In the data rows, zero lies at 4.5, halfway between 4 and 5.
Here are some points, each followed by its number:
{4, 4, 6, 5, 7, 5, 3, 4, 6, 3, 2, 6, 6, 7, 7, 6, 5} 0
{5, 4, 4, 6, 4, 6, 4, 5, 3, 6, 7, 3, 6, 2, 4, 4, 1} 1
{4, 5, 4, 7, 5, 5, 3, 4, 7, 5, 3, 4, 4, 6, 4, 3, 8} 2
{4, 5, 3, 5, 1, 9, 7, 6, 5, 8, 8, 3, 1, 1, 4, 2, 5} 3
{4, 5, 2, 5, 3, 2, 6, 7, 4, 5, 5, 5, 6, 7, 4, 4, 8} 4
{2, 3, 5, 7, 6, 4, 5, 8, 5, 7, 7, 5, 7, 5, 6, 2, 6} 5
{4, 4, 5, 2, 6, 1, 6, 3, 4, 3, 3, 7, 4, 4, 3, 7, 3} 6
{6, 4, 4, 3, 3, 6, 4, 5, 5, 4, 5, 5, 3, 3, 5, 5, 4} 7
{7, 7, 4, 5, 1, 7, 5, 2, 4, 4, 4, 3, 3, 4, 5, 7, 5} 8
{4, 4, 4, 5, 6, 6, 4, 4, 4, 5, 4, 7, 6, 5, 5, 6, 3} 9
{4, 2, 5, 4, 5, 6, 3, 5, 4, 4, 5, 2, 5, 5, 4, 2, 2} 10
{4, 3, 3, 8, 5, 7, 5, 5, 3, 7, 7, 3, 7, 4, 5, 6, 1} 11
{3, 3, 7, 6, 9, 4, 1, 6, 4, 5, 5, 5, 9, 5, 6, 5, 1} 12
{7, 5, 6, 2, 4, 4, 1, 4, 5, 1, 2, 4, 6, 6, 4, 3, 7} 13
{4, 3, 6, 1, 6, 0, 7, 3, 4, 2, 3, 6, 3, 4, 3, 6, 3} 14
{4, 4, 4, 4, 2, 4, 8, 5, 1, 6, 5, 5, 2, 3, 5, 6, 3} 15
{7, 7, 8, 4, 2, 7, 4, 3, 2, 3, 2, 4, 2, 3, 9, 5, 6} 16
{3, 5, 6, 3, 3, 1, 8, 5, 2, 5, 4, 3, 2, 4, 3, 4, 7} 17
{5, 2, 0, 3, 3, 2, 5, 6, 5, 4, 6, 6, 4, 4, 1, 4, 3} 18
{4, 3, 7, 3, 7, 4, 4, 3, 5, 3, 4, 5, 4, 3, 5, 5, 3} 19
{7, 6, 3, 5, 1, 8, 5, 3, 3, 4, 4, 4, 3, 3, 6, 7, 4} 20
{7, 3, 3, 1, 2, 3, 8, 4, 2, 2, 3, 9, 2, 3, 5, 9, 4} 21
{6, 4, 3, 4, 1, 5, 4, 5, 3, 6, 6, 3, 4, 2, 3, 3, 4} 22
{3, 6, 5, 5, 9, 1, 5, 4, 7, 4, 2, 8, 9, 9, 4, 8, 6} 23
{6, 4, 4, 2, 2, 6, 4, 3, 4, 3, 4, 4, 2, 3, 4, 4, 4} 24
{6, 7, 3, 6, 4, 6, 3, 5, 4, 4, 6, 4, 7, 5, 5, 6, 4} 25
{4, 4, 2, 6, 6, 4, 3, 9, 4, 5, 8, 2, 9, 7, 5, 4, 5} 26
{3, 5, 5, 6, 9, 1, 4, 4, 7, 4, 2, 7, 9, 8, 4, 8, 4} 27
{3, 2, 8, 4, 9, 5, 2, 4, 5, 6, 6, 4, 6, 2, 5, 4, 0} 28
{4, 5, 6, 4, 2, 3, 9, 4, 2, 5, 4, 6, 2, 3, 5, 5, 6} 29
{4, 3, 5, 5, 5, 5, 4, 6, 3, 6, 5, 6, 6, 4, 6, 4, 3} 30
{4, 3, 2, 7, 5, 5, 4, 7, 4, 7, 7, 8, 7, 3, 5, 5, 2} 31
{3, 3, 4, 8, 4, 6, 4, 2, 6, 5, 5, 1, 4, 5, 3, 3, 5} 32
{5, 3, 3, 6, 4, 2, 3, 6, 3, 5, 4, 7, 8, 5, 5, 6, 4} 33
{5, 6, 7, 0, 5, 4, 6, 4, 5, 2, 3, 5, 1, 4, 5, 4, 7} 34
{3, 5, 5, 7, 5, 3, 6, 5, 4, 6, 4, 5, 4, 5, 5, 4, 6} 35
{4, 6, 8, 5, 4, 5, 5, 6, 3, 6, 4, 5, 4, 4, 8, 4, 8} 36
{5, 6, 5, 4, 4, 6, 7, 3, 4, 4, 3, 4, 3, 5, 5, 6, 5} 37
{6, 5, 4, 3, 0, 3, 5, 5, 4, 3, 4, 4, 0, 2, 3, 2, 7} 38
{4, 4, 5, 5, 7, 4, 1, 7, 5, 4, 5, 5, 9, 7, 5, 3, 5} 39
{7, 6, 8, 4, 2, 7, 5, 3, 2, 3, 2, 5, 1, 2, 8, 5, 5} 40
{3, 6, 6, 5, 3, 3, 9, 4, 3, 6, 3, 6, 2, 4, 6, 8, 6} 41
{5, 5, 9, 3, 8, 5, 1, 4, 5, 3, 3, 5, 5, 3, 6, 3, 3} 42
{5, 2, 5, 0, 7, 2, 6, 4, 4, 1, 3, 7, 3, 4, 3, 5, 2} 43
{3, 2, 8, 3, 9, 6, 3, 4, 6, 4, 6, 3, 4, 2, 4, 2, 1} 44
{3, 5, 5, 6, 7, 7, 4, 5, 7, 5, 5, 4, 4, 5, 5, 3, 5} 45
{3, 3, 7, 4, 5, 5, 5, 3, 5, 5, 5, 3, 2, 3, 4, 3, 3} 46
{2, 6, 6, 5, 4, 3, 8, 5, 4, 6, 4, 3, 2, 5, 5, 3, 8} 47
{7, 5, 5, 5, 3, 8, 2, 4, 4, 4, 3, 7, 4, 3, 7, 5, 5} 48
{3, 2, 6, 3, 6, 5, 6, 6, 5, 5, 7, 4, 4, 3, 4, 1, 4} 49
{3, 4, 7, 4, 9, 6, 4, 6, 8, 3, 4, 5, 5, 6, 7, 4, 5} 50
{6, 5, 1, 5, 2, 4, 2, 5, 4, 4, 5, 6, 7, 4, 3, 5, 4} 51
{4, 2, 4, 6, 9, 5, 3, 6, 5, 6, 6, 7, 9, 5, 5, 7, 0} 52
{4, 4, 6, 4, 5, 3, 3, 5, 5, 4, 4, 5, 4, 4, 5, 3, 6} 53
{4, 5, 3, 4, 5, 5, 6, 5, 5, 5, 6, 2, 4, 6, 3, 5, 4} 54
{6, 7, 3, 6, 4, 5, 3, 4, 7, 3, 3, 5, 5, 7, 5, 5, 9} 55
{5, 7, 5, 6, 3, 5, 3, 3, 5, 4, 3, 4, 5, 5, 5, 4, 7} 56
{7, 5, 2, 2, 0, 3, 6, 4, 2, 5, 3, 8, 2, 3, 4, 6, 5} 57
{5, 3, 2, 6, 7, 7, 3, 5, 5, 5, 7, 3, 8, 5, 4, 8, 0} 58
{4, 5, 2, 7, 3, 4, 5, 4, 6, 6, 6, 3, 5, 6, 3, 4, 6} 59
{3, 6, 5, 9, 6, 7, 2, 2, 6, 6, 5, 3, 6, 6, 4, 6, 3} 60
{5, 3, 2, 7, 7, 6, 2, 8, 5, 6, 9, 4, 9, 4, 4, 6, 1} 61
{7, 6, 5, 3, 5, 4, 1, 3, 6, 1, 3, 4, 4, 4, 4, 5, 4} 62
{1, 5, 7, 9, 8, 5, 3, 5, 8, 6, 4, 4, 6, 7, 6, 3, 8} 63
New points follow, each followed by the numbers of its three nearest points above, nearest first.
{5, 6, 5, 5, 4, 4, 3, 3, 6, 4, 3, 5, 4, 5, 4, 5, 7} 56 2 55
{6, 4, 3, 7, 7, 6, 2, 7, 5, 6, 8, 4, 9, 4, 5, 6, 1} 61 58 52
{3, 2, 7, 4, 9, 5, 2, 5, 5, 5, 6, 4, 6, 3, 5, 3, 0} 28 44 12
{6, 6, 5, 6, 3, 5, 4, 4, 5, 3, 3, 5, 4, 4, 6, 6, 8} 56 55 37
{4, 2, 5, 3, 5, 5, 4, 4, 3, 4, 5, 2, 4, 4, 4, 2, 3} 10 46 49
{4, 4, 6, 4, 5, 5, 4, 3, 6, 4, 5, 1, 2, 3, 3, 1, 5} 46 32 10
{3, 4, 5, 3, 6, 4, 6, 7, 4, 6, 5, 8, 6, 5, 6, 4, 5} 30 9 35
{3, 4, 5, 6, 7, 5, 4, 5, 6, 5, 5, 2, 5, 5, 5, 5, 5} 45 54 35
{4, 4, 4, 5, 8, 4, 2, 6, 7, 5, 5, 6, 8, 6, 5, 3, 5} 39 45 50
{5, 4, 5, 3, 6, 4, 4, 4, 7, 3, 4, 4, 4, 5, 3, 3, 6} 53 2 19
{4, 4, 3, 4, 1, 7, 8, 6, 5, 8, 8, 3, 1, 2, 4, 1, 5} 3 22 49
{4, 8, 5, 7, 5, 5, 7, 3, 5, 5, 4, 3, 4, 5, 5, 7, 6} 37 35 56
{4, 4, 4, 6, 6, 4, 1, 7, 5, 4, 5, 4, 9, 7, 5, 3, 6} 39 26 5
{6, 3, 0, 2, 3, 1, 5, 6, 5, 3, 6, 7, 5, 4, 1, 4, 4} 18 51 4
{4, 4, 4, 5, 5, 2, 5, 2, 5, 3, 3, 4, 4, 6, 3, 8, 4} 6 37 14
{3, 5, 5, 7, 6, 4, 5, 6, 4, 6, 5, 5, 5, 6, 5, 4, 6} 35 5 45
{5, 4, 6, 3, 6, 4, 2, 5, 8, 2, 4, 6, 2, 3, 5, 3, 6} 53 62 19
{4, 4, 8, 3, 7, 3, 6, 3, 4, 3, 3, 5, 2, 2, 5, 4, 4} 19 46 14
{3, 5, 6, 3, 3, 1, 9, 5, 2, 5, 5, 3, 1, 3, 4, 4, 6} 17 29 47
{1, 6, 5, 9, 7, 5, 6, 6, 7, 8, 5, 3, 6, 8, 5, 5, 7} 63 35 45
{4, 5, 9, 5, 7, 6, 2, 4, 4, 5, 4, 3, 6, 4, 7, 4, 4} 42 19 53
{4, 5, 6, 6, 5, 7, 4, 6, 5, 5, 5, 3, 4, 5, 6, 2, 6} 45 53 2
{5, 5, 6, 5, 7, 5, 3, 4, 6, 3, 1, 6, 6, 8, 7, 7, 6} 0 50 55
{4, 6, 5, 4, 2, 3, 9, 3, 3, 6, 3, 7, 2, 4, 6, 8, 6} 41 29 15
{4, 5, 2, 5, 3, 2, 6, 7, 4, 6, 5, 5, 6, 6, 4, 4, 8} 4 59 35
{6, 4, 4, 5, 7, 5, 0, 8, 6, 3, 6, 6, 9, 5, 6, 4, 5} 39 26 12
{3, 3, 4, 8, 4, 6, 4, 2, 6, 5, 5, 1, 5, 5, 3, 3, 5} 32 59 2
{6, 6, 5, 5, 3, 4, 5, 5, 5, 3, 3, 5, 4, 4, 6, 5, 8} 56 55 53
{5, 3, 3, 5, 5, 3, 3, 5, 6, 2, 4, 5, 5, 5, 4, 4, 6} 53 2 62
{3, 6, 3, 5, 5, 4, 4, 5, 8, 5, 5, 4, 4, 6, 2, 1, 8} 2 59 45
{7, 6, 1, 3, 0, 3, 2, 3, 3, 3, 4, 4, 7, 6, 2, 4, 5} 51 22 25
{4, 4, 4, 6, 8, 4, 2, 7, 7, 5, 5, 7, 8, 6, 5, 2, 6} 39 5 45
{7, 6, 1, 1, 0, 5, 3, 2, 5, 2, 4, 5, 3, 5, 2, 4, 5} 24 7 51
{5, 4, 7, 4, 8, 5, 0, 4, 6, 3, 4, 6, 6, 4, 5, 3, 3} 42 19 53
{4, 6, 6, 5, 2, 3, 9, 3, 2, 6, 2, 6, 2, 4, 6, 8, 7} 41 29 37
{6, 4, 3, 5, 8, 5, 0, 9, 6, 3, 6, 6, 9, 5, 7, 5, 5} 39 26 61
{6, 6, 4, 6, 4, 6, 3, 5, 4, 4, 5, 4, 7, 4, 5, 5, 4} 25 51 56
{5, 6, 4, 4, 3, 4, 6, 3, 3, 4, 3, 6, 4, 6, 5, 7, 6} 37 41 56
{2, 3, 7, 8, 6, 5, 8, 6, 4, 7, 5, 5, 2, 4, 7, 4, 5} 35 47 36
{6, 3, 0, 3, 3, 2, 6, 6, 5, 4, 6, 6, 4, 4, 1, 4, 4} 18 51 22
{4, 3, 2, 7, 5, 4, 4, 7, 4, 7, 7, 7, 7, 4, 4, 5, 2} 31 30 33
{5, 3, 3, 6, 7, 6, 2, 8, 5, 6, 8, 4, 9, 4, 5, 5, 1} 61 58 52
{6, 4, 1, 7, 4, 5, 3, 5, 4, 4, 5, 4, 8, 7, 5, 7, 4} 25 51 33
{2, 6, 6, 5, 3, 3, 8, 5, 3, 6, 4, 3, 2, 5, 5, 3, 7} 47 17 35
{4, 6, 6, 3, 2, 4, 7, 3, 3, 5, 3, 6, 2, 4, 4, 4, 7} 29 37 17
{7, 4, 4, 2, 2, 3, 8, 4, 1, 3, 3, 9, 2, 3, 6, 9, 3} 21 57 15
{5, 5, 3, 5, 4, 6, 5, 4, 3, 5, 5, 6, 6, 5, 5, 6, 3} 9 25 30
{3, 3, 7, 4, 6, 5, 5, 4, 5, 6, 5, 3, 2, 3, 4, 3, 4} 46 49 19
{5, 6, 5, 4, 3, 6, 7, 3, 3, 4, 3, 3, 3, 5, 5, 6, 5} 37 8 20
{5, 7, 5, 5, 4, 4, 4, 3, 5, 4, 3, 5, 4, 5, 4, 5, 6} 56 37 53
{7, 3, 3, 0, 2, 3, 9, 4, 1, 3, 3, 9, 2, 2, 6, 9, 3} 21 57 15
